which system made each run:
In the rows, 128 means zero.
S, seq 1 (6 x 32):
[[ 56  78 100 131 104 147  88 119 111 123 161 189 119 155 181 121 102 126
  161 164 171 113  88 131 132 126 144 126 170 139 135 103]
 [ 46  89  65 136 100 176 104 141 127 141 142 183 135 168 170 118 111 113
  132 173 159  86  81 123 122 144 144 102 170 140 138  92]
 [ 33 121  63 140  92 194 123 153 137 154 126 164 134 176 153 119 112 101
  108 178 141  65  72 111 108 151 138 101 163 136 119  97]
 [ 29 155  57 140  81 203 142 167 147 166 110 129 143 157 126 117 115  71
   84 176 124  61  68 112  93 154 136  97 163 128  99 114]
 [ 41 185  66 135  83 201 162 168 142 164  96 105 141 143 104 117 135  57
   50 176 104  65  75 105  84 148 142 110 159 118  79 135]
 [ 61 219  82 136  87 194 187 163 136 178  80  77 150 126  70 124 152  56
   40 143  90  83  91 102  75 156 143 117 139 122  68 155]]
M, seq 2 (6 x 32):
[[151 169  93 138 150 148 158 157 143 127 115 131 153 148 104 129 154 130
   88 112  96  81 128 110 118 177 105 121 101 132 128  98]
 [141 122 110 132 116 136 123 160 189 109 135  92 131 149  97 132 124 114
  117 141 107  72 114 115 118 139  95 137 129 100 154  93]
 [112  97 144 122  99 117  95 121 160  97 148 101 113 128 117 131 101 110
  151 142 131 121 113 120 123  97 120 153 151  98 150 123]
 [117  99 152 120 120 108 108 102  99 120 130 128 108 110 146 112 113 138
  160 133 147 160 131 134 146  92 141 144 143 123 134 152]
 [127 130 138 127 141 117 134 104  62 142 117 161 137 107 142 115 142 148
  136 112 142 162 141 131 145 134 154 129 119 149 108 152]
 [143 150 112 131 155 142 156 136  99 146 109 151 145 132 129 123 163 149
  109 116 118 117 135 125 133 165 124 112 113 146 118 122]]
A, seq 3 (6 x 32):
[[162 154 162 126 144 112 150 104  81 135 104 107 136  88 108 123 158 145
  118  99 114 164 161 124 135 120 143 142 108 126  98 173]
 [155 113 179 110 120  90 111 106 133  95 138  92 112  95  99 131 125 132
  154 124 123 163 148 132 129  86 118 158 135 107 141 159]
 [133  85 152 124 111 100  94 119 155  89 162 122 106 132 132 131  98 133
  164 133 136 142 122 127 142 105 111 148 139 108 154 112]
 [123 101 113 138 134 124 106 134 127 111 160 168 132 151 153 132 116 148
  152 137 143 125 117 121 144 154 124 128 128 136 150  96]
 [142 131 100 140 166 133 140 142 107 131 128 172 143 150 149 127 145 165
  122 114 128 115 129 124 140 170 121 105 106 158 132 102]
 [171 163 119 133 164 125 157 137 108 131 109 141 157 123 115 125 165 159
  105 105 110 126 145 126 139 167 119 119  93 141 124 123]]
S, seq 4 (6 x 32):
[[113  76 131 130 103 117  83 127 157  96 168 129 107 142 139 127  91 125
  169 148 143 127 108 123 135 105 114 146 150 111 153 102]
 [ 75  75 128 130  94 140  91 107 122 124 144 147 105 139 157 116  95 104
  162 161 157 123 101 132 131  92 140 139 170 120 129 122]
 [ 54 100  98 134 103 160 115 120  94 145 130 177 128 140 169 116 122 116
  139 161 162 108 104 128 121 126 161 116 164 137 112 122]
 [ 61 124  76 142 115 175 131 141 110 163 126 172 141 158 156 115 135 124
  116 154 145  90  97 122 123 156 139 103 150 150 113 102]
 [ 68 145  68 151 116 185 145 162 141 156 116 149 144 166 129 118 129 103
   90 150 120  67  92 113 110 166 126 103 139 139 115  95]
 [ 78 168  79 138 103 179 151 167 157 142 107 111 145 150  95 127 135  77
   75 151 107  63  92 109  89 156 119 112 146 115 111 111]]
A, seq 5 (6 x 32):
[[198 144 155 128 136 109 137 157 214  91 131  55 144 132  53 147 127 120
  118 108  76  90 137 106 116 137  75 156 101  84 154 104]
 [157 134 113 131 114 142 128 177 228  95 134  71 139 154  67 142 114 102
   99 141  87  50 104 101 108 147  72 147 117  68 167  83]
 [105 159  79 138 105 171 141 179 198 115 123 103 148 164  87 127 119  85
   78 154  99  39  87  99  89 163  99 128 132  95 133  85]
 [ 79 189  71 140  96 189 157 170 161 156 100 104 145 144  94 122 140  71
   52 154  97  59  83 105  87 171 123 114 135 117 100 116]
 [ 57 192  97 136  83 189 175 158 132 169  91  88 143 123  82 121 156  60
   56 148 100  87  91 110  80 132 139 108 153 120  73 154]
 [ 25 177 131 124  62 181 164 133 125 169  86  85 122 101  90 114 137  49
   87 167 116 113  94 128  71  83 149 112 188 113  67 177]]
N, seq 6 (6 x 32):
[[ 21 143  92 130  75 191 143 138 115 168 102 134 130 131 137 118 128  77
  106 169 140 100  91 128  96 106 159  99 176 137  86 138]
 [ 22 140 121 121  67 171 144 117  96 161 105 121 116 107 132 107 134  71
  119 170 148 123  96 125  87  80 168 110 196 124  70 171]
 [ 42 122 148 120  70 146 127  95  77 151 103 105 104  89 124 111 128  76
  133 163 151 145 121 134 107  59 174 132 187 115  76 194]
 [ 78 107 182 106  80 113 118  74  65 147 108 105 103  68 134 111 120 110
  157 152 157 187 142 147 122  53 169 138 177 116  90 210]
 [116  92 200 101 102  87 115  62  55 139 117 111 107  60 136 118 135 140
  175 129 158 214 162 160 136  51 169 135 160 127 104 210]
 [168 100 211 104 138  64 123  61  49 122 131 121 114  59 131 130 158 174
  186  99 150 229 190 164 158  66 154 139 135 137 109 197]]
M, seq 7 (6 x 32):
[[160  90 148 125 152  88 106 101  85 116 150 159 118 121 161 128 126 172
  168 109 152 179 148 135 168 130 136 139 114 148 144 132]
 [154 117 115 138 165 113 130 118  73 130 138 191 141 134 158 132 143 175
  146 107 144 159 144 129 162 168 139 119  96 162 133 118]
 [137 127  96 145 166 135 133 144 113 130 133 185 142 158 157 126 136 162
  129 118 131 105 119 124 142 179 113 103 108 158 138  87]
 [104 107  83 143 129 156 115 152 142 125 139 171 146 164 145 130 123 134
  132 139 135  88 101 120 126 164 116 110 135 140 149  84]
 [ 66  93 102 142 101 158 109 134 132 124 145 164 129 155 158 119 106 109
  149 158 149  91  93 119 126 130 131 118 161 130 136 101]
 [ 46 104 105 133  92 158 117 114  97 139 127 169 118 138 173 109 109 105
  148 153 161 112 103 130 117 111 158 118 172 139 108 129]]
N, seq 8 (6 x 32):
[[132  89 125 132 162 103 107  99  49 127 153 211 139 131 196 127 135 184
  177 121 174 178 147 143 173 158 154 119 120 174 130 122]
 [171 162 110 138 185 122 158 120  57 161 111 174 152 120 147 122 177 179
  111  84 134 159 159 145 152 180 136 108  85 178 104 135]
 [189 190 137 131 165 126 174 143 120 135  92 101 160 107  85 131 173 152
   83  84  85 127 159 117 123 168 106 126  82 132 114 138]
 [189 150 147 129 137 110 143 151 195 100 122  62 141 122  59 141 134 119
  105 102  81  96 141 107 118 134  86 153 100  89 145 119]
 [158 106 135 127 122 106  96 145 204  77 166  97 127 150 103 141 106 122
  146 123 105  99 113 111 132 125  93 162 121  88 167  85]
 [130  82 104 141 135 124  94 144 151 103 168 158 134 156 147 132 107 147
  152 140 144 108 111 123 147 155 116 138 122 133 159  83]]

runs to name:
seq 9 (4 x 32):
[[105  95 157 120  80 131  96 132 197  77 147  75 117 127  90 134  89  94
  147 155 118  97 108 113 100  80 106 161 162  71 153 119]
 [118  86 181 106  95  95  98  90 114 100 140 107 109  89 128 128 114 127
  178 144 146 169 134 140 130  68 138 150 162 110 134 164]
 [137 129 159 114 147 103 136  86  54 137 119 150 133  91 141 120 154 156
  146 101 140 188 158 140 148 114 154 135 124 154 103 172]
 [162 166 116 130 172 121 166 131  77 147 103 156 147 122 130 118 178 164
  102  96 117 139 157 132 134 175 131 108  89 152 112 131]]
  M
seq 10 (4 x 32):
[[198 106 155 119 149  81 105 124 160  74 158 115 123 121 114 145 120 155
  155 113 122 149 149 121 153 133 102 157 101 109 170 113]
 [159  81 170 123 127  83  93 107 143  77 159 119 116 117 129 135 107 148
  181 126 139 158 140 131 146  89 112 155 140 110 159 128]
 [124  67 156 121 117  90  91  99 107 109 155 148 104 120 167 122 100 153
  189 137 164 174 133 136 155  86 132 139 149 132 145 142]
 [105  78 123 124 128 113  95 103  79 116 159 189 117 133 186 119 119 162
  177 143 172 161 131 135 155 124 149 127 147 151 135 128]]
  S
seq 11 (4 x 32):
[[ 68 119 105 135 120 158 135 115  65 172 115 173 130 131 167 111 135 130
  135 147 159 127 112 129 126 132 165 100 149 154 102 142]
 [ 99 146  76 143 139 168 149 144 100 166 107 167 145 152 149 114 142 135
  102 130 129  93 109 122 129 172 137 102 132 156 112 108]
 [114 161  86 144 129 161 145 162 148 138 125 137 146 158 116 131 143 114
   90 131 108  72 107 112 107 172 109 116 118 123 123  90]
 [113 163 111 134 106 161 149 160 179 124 113  89 147 137  77 129 131  92
   87 144  97  72 105 114  98 137 106 132 135 102 128 112]]
  S
